[[147 139 139 138 134 131 125 126 119 117 116 101  99]
 [139 133 126 125 120 123 126 123 122 125 118 123 131]
 [134 137 134 136 133 136 132 134 139 133 126 135 112]
 [145 135 135 126 129 126 132 122 123 122 124 130 140]
 [133 131 132 127 124 128 125 126 124 126 123 125 132]
 [145 122 119 116 129 120 125 125 127 129 134 125 117]]
:
[[145 122 119 116 129 120 125 125 127 129 134 125 117]
 [147 139 139 138 134 131 125 126 119 117 116 101  99]
 [139 133 126 125 120 123 126 123 122 125 118 123 131]
 [134 137 134 136 133 136 132 134 139 133 126 135 112]
 [145 135 135 126 129 126 132 122 123 122 124 130 140]
 [133 131 132 127 124 128 125 126 124 126 123 125 132]]

[[128 132 138 138 115 138 126 137 120 132 136 133 131 132]
 [125 119 128 104 148 129 131 141 132 126 131 122 131 118]
 [131 130 140 140 148 126 127 131 111 128 118 126 128 127]]
:
[[131 130 140 140 148 126 127 131 111 128 118 126 128 127]
 [128 132 138 138 115 138 126 137 120 132 136 133 131 132]
 [125 119 128 104 148 129 131 141 132 126 131 122 131 118]]

[[139 118 115 111 135 135 133 117 136]
 [129 133 136 138 135 134 150 145 133]
 [123 120 123 123 118 120 111 119 120]
 [119 125 130 132 117 119 115 127 118]
 [135 115 113 110 129 131 125 113 131]]
:
[[135 115 113 110 129 131 125 113 131]
 [139 118 115 111 135 135 133 117 136]
 [129 133 136 138 135 134 150 145 133]
 [123 120 123 123 118 120 111 119 120]
 [119 125 130 132 117 119 115 127 118]]

[[118 125 124 124 135 136 112 121 141 118 128 125]
 [123 127 127 130 129 120 123 124 132 132 123 131]
 [132 111 120 123 135 121 105 131 128 125 127 137]
 [134 118 126 135 129 116 123 132 122 141 124 128]
 [125 114 118 137 124 132 118 125 140 123 131 129]
 [117 114 122 143 129 124 117 133 146 136 123 128]]
:
[[117 114 122 143 129 124 117 133 146 136 123 128]
 [118 125 124 124 135 136 112 121 141 118 128 125]
 [123 127 127 130 129 120 123 124 132 132 123 131]
 [132 111 120 123 135 121 105 131 128 125 127 137]
 [134 118 126 135 129 116 123 132 122 141 124 128]
 [125 114 118 137 124 132 118 125 140 123 131 129]]

[[135 121 140]
 [131 124 123]
 [125 135 145]
 [132 124 138]
 [135 122 141]
 [126 125 119]
 [133 123 140]
 [125 134 152]
 [134 121 132]]
:
[[134 121 132]
 [135 121 140]
 [131 124 123]
 [125 135 145]
 [132 124 138]
 [135 122 141]
 [126 125 119]
 [133 123 140]
 [125 134 152]]

[[129 128 130 113]
 [110 152 111 137]
 [142 124 133 114]
 [114 141 119 123]
 [113 136 132 131]
 [136 103 157 116]
 [119 149 117 124]
 [121 137 110 131]]
:
[[121 137 110 131]
 [129 128 130 113]
 [110 152 111 137]
 [142 124 133 114]
 [114 141 119 123]
 [113 136 132 131]
 [136 103 157 116]
 [119 149 117 124]]

[[148 132 140 116 131]
 [143 113 154 147 146]
 [113 121 127 131 121]
 [127 117 114 123 134]
 [140 150 146 114 101]
 [108 128 139 123 122]
 [125 145 120 130 118]
 [148 125 147 126 150]]
:
[[148 125 147 126 150]
 [148 132 140 116 131]
 [143 113 154 147 146]
 [113 121 127 131 121]
 [127 117 114 123 134]
 [140 150 146 114 101]
 [108 128 139 123 122]
 [125 145 120 130 118]]

[[127 103 122]
 [155 121 120]
 [154 123 121]
 [152 116 119]
 [108 143 137]
 [119 103 120]
 [121 102 121]
 [130 102 120]
 [109 106 123]
 [137 102 117]
 [150 112 118]]
:
[[150 112 118]
 [127 103 122]
 [155 121 120]
 [154 123 121]
 [152 116 119]
 [108 143 137]
 [119 103 120]
 [121 102 121]
 [130 102 120]
 [109 106 123]
 [137 102 117]]
---
[[138 135 137 142 134 109 101 118 154 116 139 125 145 134]
 [114 117 118 119 126 150 153 141 107 139 116 128 110 120]
 [134 131 135 142 135 111 100 119 154 115 137 123 143 133]
 [119 120 119 116 122 131 138 127 105 126 117 124 112 120]
 [114 116 120 123 128 142 143 137 113 133 116 124 112 119]]
:
[[114 117 118 119 126 150 153 141 107 139 116 128 110 120]
 [119 120 119 116 122 131 138 127 105 126 117 124 112 120]
 [114 116 120 123 128 142 143 137 113 133 116 124 112 119]
 [134 131 135 142 135 111 100 119 154 115 137 123 143 133]
 [138 135 137 142 134 109 101 118 154 116 139 125 145 134]]

[[154 133 152 132 119 137 119]
 [131 121 146 147 133 136 126]
 [139 133 145 117 113 144 125]]
:
[[139 133 145 117 113 144 125]
 [131 121 146 147 133 136 126]
 [154 133 152 132 119 137 119]]

[[121 144 124 131 131 132 141 120 132 107 115 136 129]
 [120 122 121 112 128 131 146 106 135 123 116 133 125]]
:
[[120 122 121 112 128 131 146 106 135 123 116 133 125]
 [121 144 124 131 131 132 141 120 132 107 115 136 129]]

[[116 107 116 131 104 115]
 [124 132 115 126 127 148]
 [141 122 132 124 120 117]
 [123 125 113 126 138 132]
 [138 116 142 122 124 134]
 [128 135 133 117 117 142]]
:
[[123 125 113 126 138 132]
 [124 132 115 126 127 148]
 [116 107 116 131 104 115]
 [141 122 132 124 120 117]
 [128 135 133 117 117 142]
 [138 116 142 122 124 134]]

[[140 109 132 154 143]
 [114 149 134 104 137]
 [109 145 129 116 155]]
:
[[109 145 129 116 155]
 [140 109 132 154 143]
 [114 149 134 104 137]]

[[130 104 130 133 123 128 117 127 128 130 142 132]
 [128 130 131 125 125 135 118 129 125 131 147 134]
 [128 112 136 126 143 130 123 129 128 132 121 129]
 [127 142 128 127 125 132 126 130 129 130 124 126]]
:
[[127 142 128 127 125 132 126 130 129 130 124 126]
 [130 104 130 133 123 128 117 127 128 130 142 132]
 [128 130 131 125 125 135 118 129 125 131 147 134]
 [128 112 136 126 143 130 123 129 128 132 121 129]]

[[152 140 114 136 140 143 114 115 114 115 115 120 148 145 147]
 [102 113 148 107 109 109 149 138 146 146 138 145 108 110 106]
 [111 118 128 124 120 118 133 153 131 140 146 137 110 108 120]
 [112 114 133 125 120 115 136 149 134 136 145 136 106 110 116]]
:
[[152 140 114 136 140 143 114 115 114 115 115 120 148 145 147]
 [111 118 128 124 120 118 133 153 131 140 146 137 110 108 120]
 [112 114 133 125 120 115 136 149 134 136 145 136 106 110 116]
 [102 113 148 107 109 109 149 138 146 146 138 145 108 110 106]]

[[112 152 139 138 113 136 110 116]
 [121 132 135 137 121 116 123 121]]
:
[[121 132 135 137 121 116 123 121]
 [112 152 139 138 113 136 110 116]]

[[135 142 128 138 144 132 148 107 144 140 119 138 144 150 150]
 [123 122 122 131 124 119 124 134 116 122 125 119 123 115 121]
 [129 132 139 129 125 129 125 128 134 133 122 138 131 138 131]
 [135 143 141 132 137 135 138 111 152 145 120 149 143 158 148]]
:
[[123 122 122 131 124 119 124 134 116 122 125 119 123 115 121]
 [135 142 128 138 144 132 148 107 144 140 119 138 144 150 150]
 [129 132 139 129 125 129 125 128 134 133 122 138 131 138 131]
 [135 143 141 132 137 135 138 111 152 145 120 149 143 158 148]]
---
[[113 124 121 139]
 [124 121 104 118]
 [109 122 128 138]
 [119 127 143 119]]
:
[[113 124]
 [124 121]
 [109 122]]

[[131 126 114 136]
 [151 101 148 128]
 [135 112 138 134]
 [131 137 137 124]]
:
[[131 126]
 [151 101]
 [135 112]]

[[151 132 123  99 118]
 [150 145 141 118 150]
 [133 113 138 140 103]
 [120 108 126 149 123]
 [140 129 117 143 139]]
:
[[151 132]
 [150 145]
 [133 113]]

[[109 108 145 142 146]
 [146 149 106 108 108]
 [118 120 131 126 137]]
:
[[109 108]
 [146 149]
 [118 120]]

[[120 134]
 [101 124]
 [102 139]
 [122 137]]
:
[[120 134]
 [101 124]
 [102 139]]

[[143 126 142]
 [147 141 136]
 [134 124 157]
 [127 127 146]
 [150 134 128]]
:
[[143 126]
 [147 141]
 [134 124]]

[[153 135 125 116 125]
 [144 154 131 104 136]
 [116 121 114 137 113]]
:
[[153 135]
 [144 154]
 [116 121]]
